The same turns and mirrors carry the whole set onto itself and the rows of a family onto each other. Which other rows belong to the same family as each row named below? List them in the order they appear above.
These 16 rows form 4 families of 4 rows each.
E: [-20.2 -16.9   5.9 -16.5 -56.7 -27.4   4.1  -8.0   8.0  -7.2  32.6  -4.9
 -26.1  -4.2   8.7   3.3   5.5]
J: [-14.2  10.3 -10.3  22.6  17.0  -9.4 -35.7  17.2 -32.2 -27.2  21.6   2.3
  10.8  18.1  20.2 -20.5   4.6]
V: [-23.3 -37.1  13.5   1.1 -25.5  -2.2  17.6 -15.9  18.8 -29.3  40.0   3.0
 -26.0  -5.8 -16.4  16.6   3.2]
Z: [-16.4 -23.0  -1.7  27.5  -0.6  16.2  -1.6  -8.4  -5.3  50.3 -12.2 -21.9
   8.3  -7.2 -21.7  29.1 -21.7]
P: [-14.8  13.1  15.5  39.0  25.9 -19.6  -7.3   4.4 -44.3 -16.8  16.0  12.3
  30.6   0.2   7.9 -12.8  16.7]
H: [-20.0  11.7 -10.3  16.0 -11.4  24.3 -14.4   8.2  -1.0  47.1 -25.4 -24.0
  11.5   8.2 -14.1   5.6   6.4]
F: [-25.5 -41.3  -4.8 -12.0 -45.5 -11.9  14.9   7.4  28.9   2.5  16.2  -5.0
 -20.3   5.1 -18.4   0.2   2.2]
W: [ 15.7  15.0 -22.0  16.3  10.3 -10.8   9.5   2.6  28.8 -35.0   5.8  -1.0
  33.4 -31.0  20.3   2.9 -20.5]
N: [ 15.7 -20.4  11.3   7.3  18.6 -27.6  28.9  -0.5  15.1 -26.7  24.8 -12.1
  28.1 -26.6  23.9   1.1 -33.4]
M: [-17.5  20.5  34.8  45.6   1.0 -28.5 -18.4   8.5 -40.0  -1.8  18.5   9.0
  -7.2   1.5   8.2 -15.0  11.5]
B: [-21.4   3.7  -8.4  37.7  -0.8 -13.4 -23.2  17.7 -49.5 -10.9 -13.1  24.9
  -0.9  -3.5   5.4  -8.2  12.4]
U: [ 31.6  17.6  21.9  -1.5  -9.2  -7.0  -0.6  -4.8  14.4 -10.1  -2.5   1.1
  38.1 -31.2  30.1   0.4 -29.1]
Y: [-21.8 -34.4  31.2  -5.9 -35.4  -7.7  41.5  -5.5   5.7   2.2   0.7   2.0
 -22.3 -14.4 -17.7  11.4  10.2]
K: [-21.4  13.7   3.0   3.8   9.8  -4.8  -7.1 -11.2   6.6  48.2  -4.3 -36.9
 -10.8   3.4  -8.1  15.5 -36.0]
T: [-33.3  -6.9  -5.0  13.1  30.1  -1.0 -18.8  -2.3  -2.1  41.5 -14.3 -30.6
  -3.2   9.7 -21.9   3.6  -6.7]
X: [ 24.0  -6.3   8.2  -5.2 -15.2  -4.2  31.3   5.1  14.3 -30.1   7.4  14.9
  44.7 -18.6  14.0   0.9 -26.3]

The rest of the family of X: P, F, T
The rest of the family of U: E, M, K
The rest of the family of Y: J, H, N

